(in the rows, 128 means zero)
Each path below is one point turned by a fixed rotation once a step. After each direction that follows a path, write how fast that rotation turns it, in deg/step (0 if it stays still).
Each turn is a multiple of 5 degrees from 10 to 175, or 0.
Each row of a path follows its step; steps can be skipped.
path 1
step 0: [129 125 125 120 131 126 123 133 131 129 118 131 132 126 131 128 129 123
 129 124 122 132 123 131 123 130 133 119 135 126 143 123 132 124 129 128
 128 138 125 123 125 130 121 132]
step 1: [135 116 126 122 125 132 135 123 128 128 123 130 125 131 130 130 121 128
 131 130 124 136 135 127 126 136 124 130 125 127 128 127 123 129 127 131
 120 118 120 123 131 125 119 122]
step 2: [124 128 130 130 120 131 137 131 140 125 130 132 138 126 126 126 127 120
 128 127 129 133 129 129 130 130 139 125 133 134 127 127 125 134 123 129
 133 129 124 139 125 123 124 123]
step 5: [134 124 140 125 131 132 131 130 131 122 128 140 133 130 122 127 135 130
 133 137 124 125 137 129 126 123 127 123 126 135 131 125 131 124 134 127
 129 133 134 126 124 133 128 131]
step 6: [127 125 125 131 128 129 131 125 129 134 130 128 129 131 131 129 123 124
 134 122 125 133 135 125 122 121 113 124 125 132 128 129 133 132 120 116
 120 125 130 134 124 134 127 132]
step 7: [124 137 131 130 134 136 126 137 127 126 130 133 126 122 122 125 118 130
 128 120 121 129 130 123 124 127 127 124 138 131 136 126 122 134 130 134
 127 128 127 127 122 131 125 123]
step 9: [124 122 137 131 116 125 131 140 130 133 130 126 127 125 127 129 129 130
 131 126 125 132 131 129 132 123 128 132 133 132 126 129 128 126 119 126
 128 123 117 123 129 128 134 115]
step 10: [125 132 135 126 124 130 129 130 131 127 126 136 126 124 135 121 138 129
 136 121 139 127 132 120 131 137 127 122 129 134 130 134 132 125 127 131
 129 133 127 127 124 120 126 133]
step 11: [129 126 136 123 127 126 132 124 131 131 131 121 118 128 128 135 132 125
 125 123 128 126 134 122 129 131 116 132 123 130 128 129 126 138 130 129
 129 139 127 129 138 134 127 123]
Speeds:
[126 127 127 126 127 127 124 130 127 127 127 128 126 129 128 129 127 126
 131 126 129 132 127 131 128 130 127 127 130 129 127 126 127 127 128 129
 127 128 126 127 127 125 128 126] : 45
path 2
step 0: [128 124 135 134 126 128 128 125 129 129 133 127 134 128 116 134 133 124
 128 127 123 126 136 133 132 134 129 120 116 130 127 127 134 127 135 124
 118 124 131 134 131 130 124 125]
step 4: [128 132 123 126 118 126 124 126 129 127 129 121 137 127 129 131 120 131
 122 131 128 124 131 122 131 125 124 126 128 128 118 129 125 133 127 124
 143 128 135 132 120 132 132 126]
step 5: [117 132 131 125 119 125 125 122 128 134 125 129 123 119 123 133 131 123
 117 123 133 121 126 127 123 133 130 125 129 127 128 130 130 132 125 133
 122 124 134 128 121 136 126 124]
step 6: [123 135 129 118 128 127 126 132 129 124 134 133 133 132 126 134 134 124
 126 135 127 130 137 130 131 131 126 124 127 128 119 121 134 126 129 128
 128 117 131 124 131 131 122 118]
step 7: [131 124 120 125 128 127 127 124 127 130 124 122 127 130 119 128 130 124
 125 126 124 120 130 129 134 128 133 124 139 129 133 124 130 128 116 128
 138 123 132 119 136 127 123 127]
step 8: [132 126 129 129 126 129 131 133 127 120 124 130 131 123 118 129 129 129
 122 116 131 126 128 143 125 123 128 128 119 136 133 129 132 126 128 127
 129 125 133 131 132 124 120 122]
step 9: [133 119 134 125 126 132 131 130 125 122 122 135 126 135 128 125 134 131
 126 133 128 124 135 121 124 125 127 130 123 127 132 131 123 123 131 132
 143 123 136 126 125 129 129 123]
step 10: [124 129 124 128 117 131 124 122 121 123 117 122 130 128 130 128 128 125
 126 122 126 136 138 134 124 128 123 126 129 126 133 128 126 134 125 124
 136 135 131 125 119 130 132 129]
step 11: [125 133 127 116 132 127 130 124 125 123 128 133 123 129 119 135 129 128
 132 125 142 124 136 126 120 128 123 130 124 129 128 133 131 132 125 130
 120 129 131 127 125 135 136 128]
Speeds:
[128 131 128 128 127 128 127 124 125 127 127 127 127 127 131 128 131 130
 128 126 129 125 130 125 128 132 127 127 126 127 125 127 128 130 129 127
 127 127 127 128 126 127 129 129] : 60
path 3
step 0: [125 116 132 131 122 137 135 123 126 139 118 138 120 125 117 130 123 127
 128 136 118 133 128 132 130 134 120 124 128 121 127 123 135 129 127 129
 129 125 127 129 132 126 123 130]
step 1: [124 130 135 118 118 124 130 132 122 143 128 124 125 131 115 131 131 131
 136 122 120 124 122 130 127 130 122 128 124 122 134 136 128 128 136 131
 127 133 136 126 132 129 129 121]
step 2: [129 125 129 120 117 129 125 125 128 131 129 129 130 132 125 116 122 132
 136 127 135 140 118 130 129 143 124 121 119 124 123 125 128 129 135 127
 132 124 131 128 136 125 126 133]
step 3: [128 117 123 116 127 122 132 126 128 124 122 131 123 125 120 117 125 115
 132 118 120 125 128 126 124 127 124 127 124 127 129 135 129 122 136 127
 133 119 130 127 134 131 130 125]
step 5: [127 116 124 125 127 126 135 127 120 126 127 123 132 123 125 122 136 127
 137 121 134 140 125 129 123 125 124 129 127 133 137 129 133 125 133 127
 128 133 132 118 124 133 136 141]
step 6: [132 121 118 132 121 118 123 126 130 129 129 125 124 134 129 121 122 125
 138 133 132 135 141 129 135 132 124 132 127 137 128 138 124 123 131 134
 128 123 134 127 117 136 127 128]
step 7: [127 121 128 132 127 121 127 130 131 111 118 126 125 130 120 123 125 131
 128 134 129 130 126 126 126 132 126 130 130 125 145 137 134 130 128 131
 124 130 121 124 125 135 118 137]
step 8: [134 122 129 138 137 129 137 125 130 133 126 132 129 124 120 128 132 132
 132 134 131 134 132 135 135 130 127 134 127 132 127 142 139 127 129 126
 122 129 133 118 127 134 119 120]
step 10: [128 138 136 130 129 121 124 128 122 127 133 127 127 127 127 113 131 126
 130 120 133 134 123 129 135 136 122 130 129 128 125 140 129 133 129 126
 120 123 120 121 131 134 119 120]
Speeds:
[126 130 128 130 126 127 125 126 126 128 129 125 128 129 128 127 130 127
 129 127 129 126 127 128 130 132 128 129 127 130 128 128 126 125 126 129
 127 126 129 129 130 129 130 131] : 90
[129 128 126 130 127 127 127 130 127 130 128 128 125 128 128 129 127 127
 124 125 125 127 131 127 128 127 128 129 127 127 128 129 126 125 130 131
 130 129 130 130 127 128 125 129] : 130
